Each named move below is a turn or a mirror, shown by a few rows before and after it. Which moves, in which order, take the first row of each later pair to the second? The first pair is answered.
move R:
[-0.013,0.060,-1.383,0.170,-0.449,1.392,2.328,-1.653,-1.073,1.066,1.736,-1.547] |-> [0.065,0.127,-0.788,0.996,-1.326,0.387,2.096,-1.306,1.076,-1.905,1.558,-1.976]
[-2.341,-1.368,-0.047,0.086,0.358,-2.620,0.724,-0.753,2.146,0.805,0.529,-1.014] |-> [-2.514,-1.642,-0.202,-0.032,1.013,-2.103,1.051,-0.888,1.307,2.152,0.580,-0.845]
[-0.646,0.550,2.348,-0.931,-0.841,2.010,0.868,-1.064,-0.119,3.095,3.316,2.673] |-> [-0.196,1.133,3.243,-0.222,-2.157,0.251,0.568,-0.451,3.071,-1.030,2.893,2.038]
move Q:
[-1.172,-3.361,-1.036,-4.844,-6.896,-0.728,-1.008,1.222,0.270,-1.535,-1.938,-4.972] |-> [-3.415,-0.190,2.968,-4.393,-0.050,-0.754,-0.529,0.945,-2.106,8.318,1.728,1.083]
[-0.162,0.695,-1.479,1.940,2.000,0.880,2.895,-1.287,-0.090,1.982,3.043,1.707] |-> [1.365,1.059,-1.922,3.693,1.422,-0.123,2.032,-0.685,1.320,-2.341,1.930,1.238]
[0.478,1.623,2.438,2.214,1.067,-1.039,0.228,0.349,1.583,-0.056,1.545,2.307] |-> [0.924,-0.587,0.153,0.823,-2.408,-0.795,0.750,0.168,2.544,-3.358,0.115,-1.167]
move W:
[-0.332,0.019,2.766,-1.630,-0.900,-0.312,-2.385,0.742,0.168,1.609,-0.996,2.322] |-> [0.380,-0.347,-1.861,0.694,1.675,1.519,-0.076,-0.885,-1.905,3.106,-0.558,1.365]
[-2.625,0.057,0.314,1.368,1.005,-1.156,-1.310,-1.882,-0.720,-2.164,-0.245,0.013] |-> [-2.460,0.242,0.172,1.340,1.082,-0.899,-1.579,-1.994,-1.290,-2.050,-0.687,0.193]
[1.476,1.355,2.070,2.893,2.804,-0.764,-0.380,0.123,-0.632,-1.219,0.657,2.483] |-> [1.551,1.279,2.092,3.038,2.728,-0.583,-0.407,0.079,-0.546,-1.284,0.410,2.498]
move K:
[-0.176,2.266,-0.405,0.248,3.918,2.501,0.029,-0.318,-3.234,2.582,1.561,0.189] |-> [-0.587,2.234,0.545,-1.186,3.403,2.566,-0.318,-0.127,-3.545,3.098,1.158,0.319]
[0.712,1.596,0.462,-1.946,-2.119,0.616,0.439,0.038,-0.052,-4.142,-0.064,-0.120] |-> [1.615,1.816,-1.494,0.591,0.096,-0.069,0.286,-0.385,-0.048,-4.657,-0.714,0.207]
[-1.316,0.304,2.156,-0.147,0.147,-2.203,-0.205,0.877,1.563,0.703,0.864,1.703] |-> [-1.213,0.664,1.884,0.864,0.272,-1.823,0.665,0.496,1.751,0.068,1.638,1.452]
Pairs:
Each pair is 2 to 3 moves apart.
[-1.565,-0.929,0.450,0.035,-0.648,-0.057,1.750,-0.572,0.752,-1.153,0.169,0.246] |-> [-0.529,-0.549,0.195,1.151,0.073,-0.225,0.969,-0.695,0.749,-2.283,-0.416,0.564]
R Q Q
[2.486,3.768,2.125,-0.274,0.398,2.219,-4.604,-0.431,-5.211,-0.537,-4.015,1.605] |-> [4.085,4.223,-0.438,2.077,-1.969,3.149,0.644,-1.523,-3.581,-4.676,-1.632,-1.040]
Q K K
[0.549,-0.843,-2.227,1.826,-0.869,-1.117,-1.160,-0.432,0.014,-3.659,-0.666,-1.384] |-> [0.236,1.109,0.711,0.987,1.840,0.297,-2.154,-0.003,-3.119,1.980,0.381,2.090]
R K Q
[1.620,-0.104,1.249,0.844,-2.550,2.769,-0.381,0.942,2.585,-3.080,0.328,-0.432] |-> [-0.144,-0.918,1.392,-1.536,-3.431,3.640,0.851,0.661,1.881,-0.206,1.093,-1.173]
Q R
[2.832,1.419,3.146,-4.021,-1.722,0.688,-2.574,1.075,-2.226,-2.742,-1.457,2.023] |-> [4.459,3.112,1.057,-0.708,0.002,2.541,1.230,-0.260,-3.341,-2.793,0.772,2.015]
K R Q
[0.537,-2.774,-2.909,-0.551,-3.037,-0.228,1.571,0.787,0.701,-1.589,0.558,-3.270] |-> [-0.722,-1.111,2.147,-0.795,-2.862,-2.593,0.454,1.921,3.204,-1.749,1.730,-0.809]
W Q R
[0.709,2.905,2.863,-0.782,-1.672,0.092,-1.994,2.680,-0.725,-0.642,-0.085,1.422] |-> [1.405,2.870,-0.879,2.217,2.169,0.756,-1.402,1.708,-2.233,1.074,0.240,1.621]
K K R
[0.012,2.329,4.064,-1.676,-0.053,0.106,1.201,1.204,-0.016,-0.325,1.154,0.860] |-> [1.077,1.577,-0.230,1.821,0.444,0.119,2.876,-0.212,0.989,-3.111,1.123,-1.239]
Q Q K
[0.191,-0.297,-0.173,3.265,-1.653,0.037,4.272,0.386,-0.148,-3.861,2.048,-0.967] |-> [-1.797,-2.298,-0.589,-0.909,0.789,1.284,-0.497,0.657,-4.784,3.647,-0.934,-0.008]
R K K
[0.014,-0.696,-0.263,2.017,-0.907,-3.175,-0.892,0.552,3.846,-4.060,-0.790,-0.253] |-> [0.401,-0.106,-0.337,2.015,3.505,-1.625,-4.078,0.482,-0.436,0.367,-2.147,2.505]
K R Q
[-3.636,-0.665,-1.119,2.381,3.464,-0.830,2.830,-3.409,-1.185,3.043,-0.775,1.651] |-> [-3.571,-0.243,3.620,0.258,-0.997,-3.604,-0.290,-1.245,2.817,-2.943,-2.533,1.552]
W Q
[-0.601,2.058,-0.336,2.993,3.881,1.343,1.076,-2.295,-2.307,3.662,0.516,3.173] |-> [1.459,2.014,0.784,4.092,1.759,-0.396,-3.219,-0.793,-0.295,-3.585,-2.569,2.948]
K Q
[-1.814,-0.425,3.757,-2.972,0.788,0.994,-1.759,1.442,-0.566,3.663,-0.051,2.215] |-> [1.498,0.437,-1.767,2.882,4.534,2.328,-1.595,-0.085,-2.185,0.233,-1.195,1.721]
Q W
[-0.209,-1.425,-0.923,-1.249,-1.242,0.247,1.116,-0.341,0.966,-0.453,0.389,-1.351] |-> [-0.688,-0.789,0.580,-0.720,-0.661,-0.909,1.060,0.006,1.966,-0.525,1.349,-0.359]
Q R Q
[1.268,-1.299,-0.464,2.190,1.905,0.195,-1.596,0.270,-1.047,-2.710,-0.384,-0.243] |-> [0.858,-2.509,-1.767,1.291,1.489,1.475,-1.273,-0.011,-2.031,-1.419,-0.615,-1.066]
R Q
[0.822,0.390,1.491,-0.463,-1.243,-0.420,-1.553,0.644,0.372,-0.530,-0.801,0.021] |-> [1.377,1.160,0.001,0.677,-0.163,1.307,0.860,-0.323,-1.116,1.430,0.635,-0.283]
K R K
[-2.152,-1.940,-0.713,-3.896,-2.166,-0.456,-0.654,-1.082,2.058,0.185,-3.188,-3.676] |-> [-2.439,0.931,3.130,-1.067,0.141,-3.341,-1.060,-0.347,5.068,-0.662,-1.158,-0.329]
Q R
[-0.958,0.482,0.953,-2.001,0.488,1.374,1.345,-0.668,-1.303,3.564,0.737,1.111] |-> [-1.121,-1.221,-1.330,-1.184,-2.336,-0.568,1.955,-1.104,1.852,-0.997,-0.624,-2.235]
R K Q
[2.885,1.949,1.874,3.413,-1.465,-1.257,1.674,1.296,2.795,-5.655,2.375,1.882] |-> [0.247,-2.353,-1.664,-3.341,-4.116,3.356,4.512,0.007,-1.853,1.930,2.440,-2.114]
Q R
[-0.168,-2.797,-0.519,-3.006,-3.082,0.913,-1.715,0.976,-0.332,-1.115,-1.487,-2.095] |-> [0.737,0.969,2.625,1.162,2.131,-0.785,-3.220,1.537,-0.123,-0.542,-0.257,3.046]
Q Q
[-0.412,-3.390,0.681,-1.308,-0.255,-0.047,-2.186,1.459,3.427,-1.641,-2.130,-3.252] |-> [-1.720,-3.051,2.440,-1.785,0.128,-0.525,-1.385,1.541,3.952,0.144,-1.094,-2.325]
Q R
[-0.095,0.586,3.550,-0.320,0.524,-2.055,-2.718,1.444,0.448,-0.432,-0.296,1.974] |-> [-1.326,-1.754,1.890,-3.656,-1.799,-0.609,-1.294,1.122,-0.670,1.296,-0.561,-0.726]
Q Q
[3.786,2.431,2.652,1.340,0.967,-0.883,-2.789,0.267,1.257,-1.394,-0.113,5.419] |-> [5.012,0.216,-0.987,0.298,-1.850,0.310,-2.978,-0.153,0.685,-4.722,-2.266,1.898]
R Q
[-3.758,-3.461,-1.542,-3.136,-1.935,-1.121,1.280,-0.254,1.234,4.090,0.058,-1.743] |-> [-4.016,-1.081,2.254,-0.706,-0.522,-3.908,0.573,0.876,4.472,2.482,1.291,1.090]
R Q R
[0.898,-1.602,-2.916,2.894,1.109,2.452,3.801,-1.704,-1.393,0.095,-0.114,-1.432] |-> [0.645,-0.591,2.594,0.455,-2.633,-0.797,0.825,0.699,2.515,-4.554,-1.071,-0.763]
R W
[-1.072,1.029,3.140,4.412,0.252,0.110,1.390,-0.333,2.181,1.062,1.093,1.316] |-> [-0.490,-0.358,-0.066,3.453,0.830,3.248,1.277,-1.184,-1.610,3.898,-0.009,0.489]
R Q R
[-2.025,-0.737,4.946,-2.325,1.403,0.206,-3.720,0.541,-1.778,5.233,-1.065,2.987] |-> [2.038,-0.297,-2.927,5.844,5.068,1.355,-1.740,-2.038,-2.660,0.191,-1.715,1.467]
Q W
[3.372,2.281,1.789,-0.045,-0.590,2.149,-2.283,1.047,-2.017,-2.542,-1.452,2.059] |-> [3.244,0.596,-2.706,1.727,-0.011,2.392,-0.771,-0.358,-2.081,-3.182,-1.839,-0.353]
Q K K
[0.886,0.883,0.168,-0.122,1.046,0.949,-2.908,0.430,-2.500,1.479,-1.208,1.403] |-> [1.089,-0.624,-4.041,1.278,-0.334,1.240,0.258,-0.976,-1.113,-0.582,-0.730,-1.880]
R W Q
[-0.848,-1.187,-3.106,0.341,-1.862,0.130,2.200,-1.167,2.708,-1.807,-1.303,-2.910] |-> [-2.956,-0.806,0.209,-1.460,1.619,-0.382,-0.229,-0.536,0.509,5.358,-1.425,0.977]
K K Q
[1.264,-1.739,-2.528,-0.823,-0.959,1.406,1.562,-1.674,0.166,2.575,0.679,-2.400] |-> [0.127,-1.066,-0.657,-1.087,-0.270,0.506,2.058,-1.223,0.920,3.749,2.189,-1.057]
R Q
[0.679,1.219,3.970,0.352,1.932,0.624,-0.219,0.374,-0.837,2.036,1.088,3.975] |-> [-0.247,-0.827,2.912,-2.515,-0.050,1.906,0.843,-0.319,-1.596,4.297,1.201,2.221]
Q Q Q
[-0.141,-0.588,3.275,-0.844,-1.273,-1.111,-0.589,3.463,2.463,-2.625,-2.268,0.703] |-> [-1.672,-0.102,3.286,-1.359,0.587,0.461,3.054,2.589,0.975,3.309,0.884,1.496]
K Q Q
[-2.237,1.184,5.467,-1.112,-1.264,-2.701,0.878,0.972,2.485,-1.071,3.759,2.758] |-> [-3.023,0.571,5.259,-2.263,-1.802,-2.074,1.487,0.844,1.983,0.479,3.952,2.080]
Q Q Q
[3.769,2.712,4.644,-1.775,-0.765,1.576,0.933,1.337,-2.650,-0.289,0.265,3.222] |-> [4.760,3.245,1.639,2.074,2.266,2.008,2.088,-0.094,-3.191,-0.397,0.943,2.997]
R K R
[-0.772,-0.584,0.027,2.629,2.672,-1.753,-1.802,-1.328,0.711,0.273,0.060,0.614] |-> [-1.126,-0.848,2.673,-0.673,-0.948,-1.531,-2.863,-0.235,1.407,-0.961,-0.358,0.153]
W K Q
[3.222,1.901,-0.635,2.357,0.038,0.199,2.125,2.693,0.712,-1.820,3.882,0.137] |-> [3.344,1.881,1.409,0.692,-1.611,-0.228,0.327,3.488,1.346,-3.173,2.882,0.326]
R Q W
[-0.070,-0.566,1.134,-3.041,1.394,1.851,-2.317,0.744,-3.914,4.549,-1.398,1.135] |-> [1.765,-1.668,-1.655,-2.053,0.023,2.711,-3.260,0.501,-4.215,-0.011,-3.519,-0.524]
Q Q R
[-1.826,-2.770,-4.601,-1.012,2.476,-0.452,-0.174,0.514,-3.500,2.960,-1.369,-2.043] |-> [0.467,-0.917,-4.031,2.851,3.383,-2.483,-2.249,1.287,-1.525,-2.992,-2.316,-1.092]
Q Q
[0.349,-0.431,-2.968,0.793,-0.646,1.726,4.835,-0.730,-0.305,1.328,2.613,-1.325] |-> [-0.169,0.372,-1.007,1.282,-1.461,-0.245,5.053,-0.424,2.473,-0.447,3.553,-0.921]
R Q R
[2.237,0.775,-4.906,2.728,2.084,3.107,5.530,-2.057,-1.036,0.477,3.242,-2.259] |-> [0.040,0.922,-2.262,1.856,5.426,1.537,2.674,-1.292,-1.776,5.923,2.867,1.018]
W K R
[1.675,1.800,3.527,1.826,-1.181,-0.823,1.957,2.121,1.942,-2.918,2.010,1.421] |-> [0.694,0.540,-1.215,3.415,1.572,-0.245,4.598,0.307,0.765,0.958,2.887,0.102]
Q Q K
[0.318,-1.536,-4.728,0.090,0.872,1.067,0.022,-0.936,-1.655,0.963,0.545,-2.557] |-> [0.189,0.701,-0.947,0.675,3.559,0.216,-2.262,-0.058,-2.297,3.487,0.798,1.276]
K Q
[-0.360,-1.314,-2.968,0.786,-0.036,1.358,0.459,-0.934,1.619,1.070,0.331,0.164] |-> [-0.283,-0.204,-1.964,2.086,0.397,0.247,0.201,-0.593,2.886,-0.695,0.518,0.804]
Q R
[-0.146,0.283,0.387,2.016,2.718,-3.097,-1.248,-0.255,2.232,-1.533,-1.445,1.274] |-> [-1.816,-1.514,-0.085,-2.550,-0.559,-0.051,3.275,-0.939,0.968,2.592,1.206,-1.461]
Q Q K
[4.011,1.875,-1.841,2.369,1.179,3.459,1.776,-1.118,-3.504,-0.735,0.893,0.538] |-> [2.790,0.159,-2.075,-0.226,-3.047,2.965,3.124,-0.658,-1.244,-2.756,0.684,-2.509]
R Q R
[-0.361,-0.769,-1.131,1.819,1.699,-2.583,-3.302,-0.040,1.370,-2.604,-2.652,-0.428] |-> [-0.926,0.402,2.463,-1.031,1.812,-0.784,-4.173,0.709,-1.079,1.159,-2.021,2.129]
K R Q
[-3.412,-1.503,3.571,1.064,3.085,-6.933,-5.461,1.304,3.701,1.588,-1.954,0.133] |-> [-2.583,-2.039,4.241,-3.200,-5.116,-4.679,-0.791,1.549,5.054,-2.711,0.044,-3.845]
Q K
[1.250,1.629,0.986,1.185,2.365,-0.053,-2.628,0.953,-2.121,0.007,-1.472,1.801] |-> [1.938,0.838,-0.067,-0.080,-2.145,1.154,0.102,0.647,-0.851,-3.875,-0.923,-1.222]
Q K K
[-1.427,-1.114,2.284,-2.180,-3.213,-0.026,1.552,1.985,0.990,1.261,-1.721,0.725] |-> [-0.443,-0.846,-2.517,3.071,1.373,0.784,3.319,0.130,-0.381,2.421,-0.888,1.121]
K R K
